The same turns and mirrors carry the whole set onto itself, and each row onto the other rows of its family. Which rows share a family with each named row? Give them in list order.
These 30 rows form 5 families of 6 rows each.
J844: [ -7  -4   6  -5  12  16 -14  -4  21  20 -10  -5  -7  -6   2   6  -5   8
  -9  18  -7  -4  -1  -9  14  -9   2  18 -19  29   0   3  -8 -13  -1  14
   1  -4  10  16  19]
J216: [  8   0  -4 -13  15  10  -8  -6  32  -5 -10 -12  19 -10  -7  -4  13  -7
   2  -6 -10   0  25   1   4  -5   3   2  -7  20   1  16  -4  -1  23  15
  -2   1  -6  -1   7]
J854: [ 10   6  -3  -8   6   1  -5   9  28  13  -2   1  15 -12  -4 -26   2 -10
   8  13   0   4  19   2  13 -25  -8   5 -15  11   6  19   6  -9  15  14
  17   4   4 -15  14]
J708: [ 16  -4   8   3  -1  10  -5  -3  24  21  -5   7   1  -7   1 -18 -11 -10
  -9  13   7   7   6  14  19 -19   6  11 -19  27  -4  -4   5 -14   2  12
   6  -5  10   9  -4]
J199: [  7  -2 -12  -6  19  17  -8  -2  29   0  -6 -12  14 -11  -7  -4  11  -7
   6  -4 -13   0  24  -4   7  -9  -6   4  -9  14   7   9  -8   5  22  16
   0  -1   0  -4   1]
J946: [  5   0  -2  -2  17  19  -6  -6  32  -6 -13 -12  14  -9  -7  -3  11  -7
   0  -5  -9  -1  26   0   5  -4  -4  -1  -6  19   7   9  -5   6  18  15
   2   0  -7  -3   7]
J895: [-10   3 -10   0  15  14  -5 -16   8  -1 -13  -8   2  -4  -6   2  11 -12
 -14 -21   6  -2  16  13  12 -24  -4 -10  -1  14   6   3   0 -19   6  17
  -1  -4   1   4  -3]
J308: [ -4   1 -13   1  15   5  -9 -19  17  -2 -14  -8   4  -4  -9   2  12  -5
 -16 -17  -1   2  14  15   6 -20  -2 -16  -5  21   2   7  -3 -23  10  19
  -6  -3   1   6  -4]
J16: [  7   1  12  10   2  11  -5  -2  21  25  -4   6  -2  -7   3 -21  -8 -10
  -7  16   8   1   4  12  15 -21   4   9 -16  25  -1   2  10 -14   2  13
   5  -3   9   8  -3]
J831: [ -7  -6   0  -6   5  16  -8  -4  19  19  -9   0  -9 -10   2   2  -8  10
  -4  11  -5  -3   4  -8  22  -9   6  19 -12  30   0   3 -15 -15   2  13
   7  -2   8  15  19]
J528: [-11  -7   3  -5   8  20 -14  -3  23  20  -7  -4 -11  -4   4   5  -6   4
  -5  11 -10  -2   0  -4  17  -4   3  15 -20  30   1   5 -12 -19   3  12
   9  -2   7  13  19]
J327: [-18   3 -10 -12  11   5  -9  -3  11  13 -10  -3   1   1  -5   7   7  -4
 -18   0  -4  -3   6  -9  14 -23  -7  -7 -19  15  11  18  -5 -38  -2  12
  10  -2   4  -1  24]
J24: [-14   1 -12 -14  15  -4 -14  -5  15   5 -11  -5   1  -2  -9   7   7   0
 -16   3   4  -2   3   2  15 -28  -6  -5 -19  18   4  13  -6 -37  -2  14
   9  -3   9   6  26]
J598: [ 12   8   3 -10   8   4  -1  11  25   5  -7  -3  21  -9  -4 -23   3  -8
   7  13  -3   1  19   5  12 -24  -2   5 -18  14   9  21   8  -6   6  14
  19   0   0 -13  15]
J46: [ 11  11  -4  -7   5   4   2   8  20   9  -5   3  18 -14  -5 -24   6 -13
   5  12   3   4  15   2  17 -27  -1   7 -12  12   3  23   5  -8  18  12
  18  -3   3 -11  15]
J271: [  6  -2   4  10   0  12  -3  -3  15  23  -6  10   1 -11   5 -23  -7  -7
  -2   8  13   3   2  17  20 -24   4  11 -10  25   2   2   4  -9   7  10
  11   0  15  10   1]
J493: [ -6 -10   3  -3   7  20 -12   0  26  17 -13   0  -5 -12   2   4  -3   7
 -13  14  -5   0  -1  -4  18  -1   2  16 -19  30   6  -2 -10 -16   4  14
  12  -1  11  16  16]
J512: [ -9   3 -13   2  15  11 -10 -16  15   2 -18 -10   3  -5  -9  -1  14  -9
 -15 -16   1  -2  13  11   9 -22  -5 -14  -5  14   6   5   6 -19   7  22
 -10  -1   2   1  -7]
J431: [ 11   7   1  -7   7   1  -1  12  29  13  -3  -1  16 -11  -6 -24   4 -16
   6  16   2  -5  18   2  17 -25   0   5 -17  14   5  23   9 -11  13  14
   9   0   0 -12  12]
J385: [  4  -2   9  10   2  12  -8  -2  20  25  -3   5  -3  -7   6 -24  -8  -8
  -2   8   4   6   4  18  16 -20   1  10 -17  25  -1   2   9 -15   4  14
  13   1  11   6   1]
J179: [ 16   5   1 -16   4  -2  -2   9  28   9  -3   1  23  -7  -4 -22   0 -17
   3  12   4   0  21   7  15 -26   3   6 -16  17   6  19   6 -11  10  11
  11   0   1 -10  10]
J997: [-18   6 -12 -14  13   1 -14  -4  13  11 -15  -6   1  -2  -8   7   6   0
 -18   5  -2  -5   5  -5  17 -28  -7  -6 -17  16  10  15  -2 -34  -4  17
   2  -3   8   1  26]
J428: [  5   5 -10  -8  16  18  -1  -3  24  -6 -10 -12  12 -13  -7  -1  10  -7
   5  -5 -10  -3  21  -3  10 -11  -1   6  -3  16   2  12 -11   5  21  19
   4  -5  -9  -2   1]
J254: [  4   0  -6  -8  19  15  -7  -3  32  -1 -11 -15  14 -12  -8  -5  14  -8
   5  -4 -11  -6  22  -2   9  -6   0   5  -8  17   2  15  -1   3  22  19
  -5   0  -6  -3   2]
J397: [-16  -3 -10 -12  15   3  -8  -1  17   8 -13  -6   4  -7  -6   6   8   4
 -15   0   1  -4   6  -9  19 -24  -6  -4 -20  22   9  16  -3 -37  -8  18
  13   1  11   3  25]
J791: [ -7  -2 -12   9  16  13  -6 -15  17  -2 -15  -9   3  -7  -9   0  11 -10
 -15 -19   0   1  18  12  12 -24  -8 -16 -10  22  10   6   3 -24   3  18
  -4  -4   7   0   1]
J561: [  8  -2   7   8  -3  14  -5   3  19  19  -8   7   2 -11   2 -22  -8 -10
  -7  13   3   7   4  20  20 -21   3   7 -20  28   8   1   9 -14   2  13
  12  -5  12   5  -1]
J606: [-17   4 -10 -15   7   4  -8  -4   7  10 -12  -2  -3  -4  -6   5   6   0
 -15  -2   1   0  10  -9  23 -27  -4  -2 -11  18   6  16  -2 -37  -2  11
   9  -3   5   0  29]
J248: [ -2  -7   4 -11  11  13 -14  -3  24  15  -9  -3  -5  -7  -2   7  -4   7
 -11  16  -1   3   0  -6  18  -7   2  18 -21  27  -5  -2  -9 -18   1  11
   9  -5   9  17  21]
J41: [ -7   0 -14   4  16  15  -6 -15  10   4 -11  -7   7  -2  -6   0  14 -11
 -14 -21  -1   0  15   8   6 -23  -9 -13 -10  14   8   5   3 -20   6  16
  -2  -2   6   2  -9]

Same family as J16: J844, J512, J431, J997, J254
Same family as J199: J854, J528, J327, J385, J41
Same family as J397: J946, J598, J493, J791, J561

